Look-ups in named tables: a row name and a column name give one cell, copied from the table.

dunim.tsv
	mifed	fozeg	sisade	tipom	bilomo	raz	pafi	vuk	nef
dolel	5854	4908	5760	6850	5629	6181	3037	1209	5306
fese	5725	7903	5157	9259	6671	4835	7239	7294	5372
biveg	5660	2875	5466	7703	5878	7256	6677	3696	6036

dolel, nef -> 5306
fese, mifed -> 5725
dolel, bilomo -> 5629
fese, nef -> 5372
dolel, sisade -> 5760
biveg, fozeg -> 2875
biveg, pafi -> 6677
fese, bilomo -> 6671
biveg, sisade -> 5466
fese, fozeg -> 7903
fese, pafi -> 7239
fese, vuk -> 7294

Table fon
fields: gid, nizal, kuv, keniv, puf, petif, lileton, sov
rir: [126, 86, 86, 113, 120, 172, 92, 122]
ren: [121, 115, 146, 115, 70, 71, 123, 131]
kivorib: [89, 117, 130, 99, 102, 156, 91, 99]
maso: [60, 114, 161, 95, 105, 122, 147, 100]
zovuro: [55, 115, 178, 96, 119, 133, 137, 84]
kebe: [95, 105, 174, 173, 208, 109, 57, 136]
deder: [104, 149, 104, 135, 142, 174, 195, 113]
nikolo: [99, 92, 190, 76, 134, 77, 100, 124]
pem: [154, 98, 62, 120, 60, 152, 84, 86]
lut: [131, 117, 89, 100, 61, 160, 134, 100]

sov of rir = 122
nizal of zovuro = 115
keniv of deder = 135
nizal of kebe = 105
petif of deder = 174
nizal of kivorib = 117
puf of pem = 60
gid of rir = 126
keniv of pem = 120
lileton of lut = 134
nizal of maso = 114
petif of nikolo = 77
sov of nikolo = 124
nizal of nikolo = 92
puf of zovuro = 119
Which row has the largest petif? deder

sak.tsv
	res	suz	kat	debatat	tapatu	kuda	ged	vepefe
lerofe	-2444	6658	-3452	-1479	-3770	-310	-1166	-8104
tigo	-3170	-1720	-1690	-2056	-5582	-5117	-3918	-1495
kavup	-2632	2893	-2479	-2564	-2923	0	-561	-5520
nos	-2074	-2728	-1535	-1816	-2176	-2442	-2049	-1761
molo	-3207	-2033	-3489	-1624	-374	-3749	-1507	-3281
sim	-1875	-1382	-2656	-1963	-1954	-3091	-1845	-2461
vipuga	-2277	-2816	-2400	-3103	-2404	-1331	-3919	-2655
vini	-3223	-987	-764	-3758	-3332	-6695	-4651	-499
munot	-2956	-1556	-3793	-1788	583	-3458	2046	-2486
bivube	-2506	482	1459	-1825	-5967	-4912	1717	-923
sagela	-3187	-2688	-2702	-1772	-115	-399	-2507	-2612
demaba	-1693	-1921	-2878	-2366	-1696	-3875	-22	-3340
kul	-1493	2541	1046	-1713	-5164	2610	-9986	998
buki	-2964	-2844	-5041	-2964	-145	-4332	2417	-4018

kuda of lerofe = -310
debatat of tigo = -2056
tapatu of kavup = -2923
res of kul = -1493
kuda of vini = -6695
kat of lerofe = -3452
suz of vipuga = -2816
suz of nos = -2728
kuda of molo = -3749
debatat of buki = -2964
Row with the largest res: kul

mifupe:
         gar  gebal  vaf  rogemaz  nenuz
tenadam  0.4    0.4  0.6      0.2    0.2
leb      0.3    0.5  0.3      0.2    0.4
mov      0.4    0.2  0.5      0.4    0.3
mil      0.1    0.4  0.4      0.3    0.4
difol    0.2    0.4  0.4      0.4    0.3
zel      0.8    0.2  0.1      0.6    0.3

vaf of mov is 0.5
rogemaz of difol is 0.4
gar of mov is 0.4
gebal of zel is 0.2
nenuz of difol is 0.3
rogemaz of mil is 0.3
gar of difol is 0.2
vaf of difol is 0.4

tisopa
|  | vonunob | nezapon | lemi | lum |
|---|---|---|---|---|
| mozu | 178 | 129 | 176 | 74 |
| bugofek | 74 | 102 | 87 | 69 |
| suvemi | 211 | 132 | 207 | 64 |
| bos | 171 | 164 | 190 | 134 |
| zag | 115 | 171 | 137 | 207 |
| tubiza | 135 | 163 | 123 | 200 |
| dumine | 196 | 151 | 91 | 166 |
| sopi | 138 | 157 | 95 | 188 |
| pur | 147 | 150 | 139 | 146 |
| vut | 188 | 177 | 125 | 200 |
| san | 148 | 128 | 127 | 114 |
| fenuz | 114 | 127 | 165 | 95 |
| puv | 78 | 84 | 91 | 36 |
| voza | 118 | 185 | 175 | 192 |

zag, nezapon: 171
voza, nezapon: 185
mozu, vonunob: 178
san, nezapon: 128
zag, lemi: 137
puv, lemi: 91
sopi, nezapon: 157
Which row has the largest lemi? suvemi

kosim =
	fetuzu	fave	vames	tas	led
namitus	62	61	57	60	60
sok	61	54	56	67	63
zis	67	57	59	58	56
baf	40	69	54	56	67
zal	83	74	68	87	47
gef	74	68	65	64	55
mikilu	49	64	58	59	63
fegavi	11	88	42	50	64
zari	33	72	50	54	67
ralome	61	63	66	61	62

What is the led of gef in kosim?
55
What is the led of zis in kosim?
56
What is the fetuzu of zal in kosim?
83
What is the led of zal in kosim?
47
What is the fave of zari in kosim?
72
What is the vames of mikilu in kosim?
58
What is the fave of baf in kosim?
69
What is the led of namitus in kosim?
60
What is the fetuzu of mikilu in kosim?
49
What is the tas of baf in kosim?
56
What is the fave of sok in kosim?
54
What is the tas of ralome in kosim?
61
What is the tas of gef in kosim?
64
What is the vames of zis in kosim?
59
What is the vames of zari in kosim?
50
What is the fave of namitus in kosim?
61
What is the vames of namitus in kosim?
57
What is the fave of zis in kosim?
57
Which row has the largest fave? fegavi

Table nom
fields: ruz, tute, fep, misudem, zat, nitasa, leb, vor, ret, vakepo
kof: [218, 131, 98, 21, 131, 121, 154, 150, 117, 142]
mig: [102, 123, 144, 99, 131, 148, 89, 127, 62, 152]
remilog: [93, 123, 156, 116, 132, 137, 89, 150, 109, 198]

tute of remilog: 123
nitasa of mig: 148
fep of remilog: 156
vor of mig: 127
nitasa of remilog: 137
vor of kof: 150
vakepo of kof: 142
ruz of kof: 218
vakepo of mig: 152
fep of kof: 98
ret of mig: 62
leb of remilog: 89
Row with the largest leb: kof

Table vugake
         noguker  lor  vufone  larod  gan  kegu  pedu  gam  zepadam  bivefeg
rek           87   75      56     81   50    43    70   51       66       39
daf           65    5      58     21   58    45    45   64       11       67
kebol         55   50      65     63   45    46    61   51       49       40
rifufed       62   25      62     31   50    54    55   58       32       65
zosare        52   46      54     50   56    54    49   53       50       52

vufone of zosare: 54
pedu of kebol: 61
lor of zosare: 46
kegu of daf: 45
bivefeg of rifufed: 65
gam of zosare: 53
noguker of rek: 87
gam of rifufed: 58

feb
        kalu  ziseg    vub  podil  rokabo   tezed  reded
goz    71318  -2133  42337  63039   15743  -51726  -2857
murar  28821   2011  -4619  58481   17695  -46331  17598
gefus  64028  72696  50652   4329   15447   56230  35124

vub of goz: 42337
reded of murar: 17598
podil of gefus: 4329
rokabo of gefus: 15447
reded of gefus: 35124
reded of goz: -2857
ziseg of gefus: 72696
podil of goz: 63039
rokabo of murar: 17695
tezed of goz: -51726
vub of gefus: 50652
kalu of goz: 71318

Table rolo
|  | niped | kup | tud |
|---|---|---|---|
| futo | 227 | 98 | 186 |
| zofibur | 50 | 144 | 111 |
| vopus | 134 | 145 | 187 |
| tofe | 139 | 109 | 125 |
| mef | 193 | 105 | 166 |
| bazep | 183 | 92 | 132 |
| sal | 135 | 119 | 139 |
| nar | 91 | 106 | 80 |

What is the kup of bazep in rolo?
92
What is the tud of zofibur in rolo?
111
What is the tud of vopus in rolo?
187
What is the kup of zofibur in rolo?
144
What is the niped of futo in rolo?
227
What is the tud of tofe in rolo?
125
What is the niped of mef in rolo?
193
What is the tud of sal in rolo?
139
What is the niped of zofibur in rolo?
50
What is the kup of sal in rolo?
119
What is the tud of mef in rolo?
166
What is the niped of vopus in rolo?
134

deseve =
fields: mison, bur, kufis, pas, zun, gakuda, nav
rul: [0.136, -1.620, -0.200, 5.313, 0.247, 0.443, 1.274]
gidoni: [1.704, 7.838, -0.490, -6.814, 6.473, -1.451, 7.026]
bisafa: [-2.815, -7.692, 0.286, 9.908, -0.662, 0.719, -1.045]
kip: [-1.067, -0.247, 2.118, 1.243, -3.173, -4.153, 0.081]

What is the zun of bisafa in deseve?
-0.662
What is the mison of gidoni in deseve?
1.704
What is the mison of rul in deseve?
0.136
What is the gakuda of gidoni in deseve?
-1.451
What is the pas of gidoni in deseve?
-6.814
What is the nav of bisafa in deseve?
-1.045
What is the pas of kip in deseve?
1.243
What is the kufis of rul in deseve?
-0.200
What is the kufis of bisafa in deseve?
0.286

vurides
|  | fedan | sebin |
|---|---|---|
| vimod | 14533 | -9164 |
| vez | 54164 | -62288 |
| pinana | -58127 | 63953 |
| ket | -7169 | 20544 |
| tilik | 14654 | -8423 |

sebin of pinana: 63953
sebin of vez: -62288
sebin of vimod: -9164
sebin of tilik: -8423
sebin of ket: 20544
fedan of vimod: 14533
fedan of tilik: 14654
Row with the largest fedan: vez

Table menabe
|  | bubobe | nuliso | zerof |
|---|---|---|---|
| voko | 180 | 205 | 64 |
| mogo | 108 | 156 | 149 |
| tifinuk | 210 | 81 | 134 |
| verega | 151 | 132 | 136 |
| duka | 254 | 131 | 98 |
| dotavaz | 169 | 138 | 160 |
| tudo | 134 | 228 | 108 |
| vesi | 136 | 204 | 105 |
| bev | 120 | 239 | 181 |
| mizos | 179 | 228 | 52 |
| nuvug | 231 | 93 | 136 |
| vaga | 56 | 225 | 180 |
| pineze | 138 | 233 | 78 |

vesi, zerof -> 105
bev, bubobe -> 120
bev, zerof -> 181
tifinuk, zerof -> 134
dotavaz, zerof -> 160
pineze, nuliso -> 233
mogo, zerof -> 149
duka, zerof -> 98
nuvug, nuliso -> 93
Row with the largest bubobe: duka

